The rows of Z fall into a few groups, and each row is roughly a mix of its group's hidden directions.
Z (91 x 10):
[[-26  10  11  -3 -13  41  36  29  14 -10]
 [ 16 -19 -12 -11  31  32 -14 -43   8  15]
 [ 36  43   8  26 -10  13 -28   5  17  -3]
 [ -3 -15  27 -41  22  22  21   5 -32   6]
 [  2 -41  30  13 -16  15 -41   6 -15   4]
 [  9   4  26 -10  15 -16  -3 -36 -28 -42]
 [-12 -46  33  15  17   5 -23  26  10   1]
 [  8  -2  -6 -25 -44  -9 -44  23   3   2]
 [  8  12  28  14  21  12   1  26  15 -50]
 [ 14  15 -10 -11  47   9 -24 -31  24  12]
 [ -4  14   0 -11  62   0  -4  18  21 -16]
 [ 26 -31  28 -38   5  20  18  14  13  13]
 [ 58 -11   2  17   1  -2  21   3  29 -10]
 [ 15 -24  -1  16  14  14  56 -20   5  14]
 [-29  10   8   0 -26 -17  17  21 -43 -23]
 [ 43 -14 -30   9  -3  19 -10  29  23 -19]
 [-43  -5  34  18   6   0  11 -24  26  21]
 [ 17 -12  28 -47  -6  18 -19  29  17   0]
 [  8  22  12 -19  -3 -10 -54  22 -10 -23]
 [ -6  31   0   3 -21  24 -19  30  30 -32]
 [-40  27 -28  18   7   0 -27 -21 -23  -2]
 [ 44  15 -10  24  -7  12   8  27  32 -18]
 [ -6 -11 -16  14 -12 -42 -11  33 -10  37]
 [  0 -23  15 -23 -21  12 -42   0   6  39]
 [  9 -25  34 -37   7  28   8 -23  18 -15]
 [-21  -8 -11  20  31 -23  26  -6  40  18]
 [ 19 -21 -30  -6  -3  15  23  42  17 -25]
 [-24  -5  -1 -16  17 -34  29 -32 -32  -2]
 [ 15 -20  -3 -26  29 -13 -24 -16 -33  31]
 [ 29  -7  26  -8   5  28  44   9  13 -24]
 [ 37  -9  23 -14  22  23  12 -28   5 -32]
 [ 14  -2  -6 -12  -8 -30 -61  -2  11   7]
 [ 25   1 -23  20 -11  -3 -31  45  14  18]
 [ 27   9   8 -20  17 -28 -36   7 -37 -10]
 [  3  49 -19  34 -12  -5 -12  30   5   0]
 [ -4   9 -27  25 -27   6   4   1   8  54]
 [-44  20 -26  23  10  -1   6 -11 -35  10]
 [-33 -21 -12  17  46 -19 -20   8  -2 -16]
 [  6  21 -29   4 -14 -11   9 -52   7  26]
 [ -2  30  34  -7  26   5 -25   6  -7 -41]
 [-12  33   6 -11  17 -16  12 -16 -22 -49]
 [ 26   1 -37 -15 -20 -13 -16 -22 -40   4]
 [ 17  10  13 -11 -41  21 -18  12 -39 -20]
 [  7  -3  -6  10 -17  21  32  43  30 -23]
 [ 12  27   3  37  32 -11 -34   1  26   3]
 [ -8 -13  -1  29  -1  23  53 -13  22  12]
 [-28 -43  28  19 -15 -23  12  10  -3  20]
 [  9 -22  11  13  24  25 -55   0  10  -6]
 [  6 -31  -7  18  -8  32  28  -9  27  33]
 [ 28   6  -4  -3  -6  23 -51 -32 -13   5]
 [ -3  -1  33  10  53  25   7 -20   1   0]
 [ -2 -18 -13  -1   3  27  31 -44   4  31]
 [ -8 -19  17 -13 -12  40  31  -6  39   8]
 [ 13  -2 -38  -4  -3  26   7 -40  -1  36]
 [-30  19  -9  38 -12   9  27 -22  13 -28]
 [-12  19  -9 -12  -3  25  34 -37  35  10]
 [-29 -13 -10  13 -23 -39 -22 -29  16  16]
 [-13  12  25 -39  37 -13  25 -11   4  20]
 [ -6 -32  -6 -15 -33  18  11 -26  11  39]
 [ 25 -16  14  -6  -6  50 -23   6  32  -5]
 [ 47  -7 -17  -3  28  11 -33  20  15  -6]
 [-41 -13  43   7 -14 -15  30   4   5   8]
 [  2 -12  -1  27   6 -16  59  -8 -20  11]
 [ 37  46  -2 -23 -24   1   7   7 -23  -5]
 [-39  24 -22   8  -1  17 -40 -22   6 -11]
 [-26 -34  28  -1 -35  -2  22   7  18  22]
 [-42  13  -3  -2  -1   5  23  31 -37  17]
 [-50  13  -1  -9  16  11  -1 -19 -42  -2]
 [  4  35 -13  20 -38 -27  19  16 -23  -9]
 [ 19 -15  14  13  34  24  21   9  19 -40]
 [ 13   6  17 -28  31  11 -45  -6 -27  -7]
 [ 39  -4  17 -15 -49  21   3   9  -9  10]
 [ 11 -16   1  13  35  19 -31  32  22 -23]
 [-30 -17 -30  -7 -33  -7  31 -13 -27 -10]
 [ 32 -13   3  15  32  32   6  13  23 -31]
 [ 14   9  12 -38  -8  24  20  37 -13 -27]
 [-28 -18  29 -35   3 -17  12 -31 -21 -11]
 [  2  -4  21   3  25  13  -8 -30  43  33]
 [ 37 -32  19 -16   9   7   5 -35  28  -6]
 [ 19 -11 -25  -8 -35  11 -35  11  11  36]
 [-40  -6 -10 -23 -13  13 -29  18  10  36]
 [  2  28  30   7 -35   3 -19 -34 -19  20]
 [  9 -12  27   2   7  30  18   7  26 -47]
 [ -2 -24  36 -35 -26 -18 -19   0  27  -6]
 [  8  14  21  10 -24  21 -27  38  29 -19]
 [ 14 -17 -28  39   6  -9  30 -21  12  29]
 [  5 -23 -18 -10 -26  31  11 -32  14  35]
 [-10  39  22  36 -27  -3  20  17  20  -4]
 [ 24 -28 -12 -12   6  43  19 -31  17  -6]
 [ 59 -16  21  -1   9 -18  22   0   0 -14]
 [-12   9  41  41   6   7 -32   2  22   5]]
One row of each group comes first, with its name. Which group is each row after those in?
[-17  11  -1   6  23 -16  12 -21 -58  -8]
(29)
[-36  18  56  11  -5  -4  -4  16   6  -2]
(45)
[ 16 -25  33  14  19   7 -15   9  40  27]
(118)

[-23  22 -35  47  -6  12   8 -15  17  -5]
(29)
[ 38   9   9   4 -45  -6 -14 -16 -16  29]
(118)
[ 39   3 -16  17  25 -20 -23 -35 -15 -10]
(29)
[-11 -12  41  29  12   4  -8  37  20  21]
(45)
[  1 -39  10 -12  39 -16 -35   0 -16  12]
(118)
[ -3  18 -19 -39 -25 -22 -13 -17 -24 -29]
(45)
[  7 -20 -15  11  37 -36  30  14 -15 -22]
(45)
[-17  -7  27 -35  17   6 -16 -37 -24 -20]
(29)
[-38  -8 -15 -19   2 -28  27 -25 -30   7]
(118)
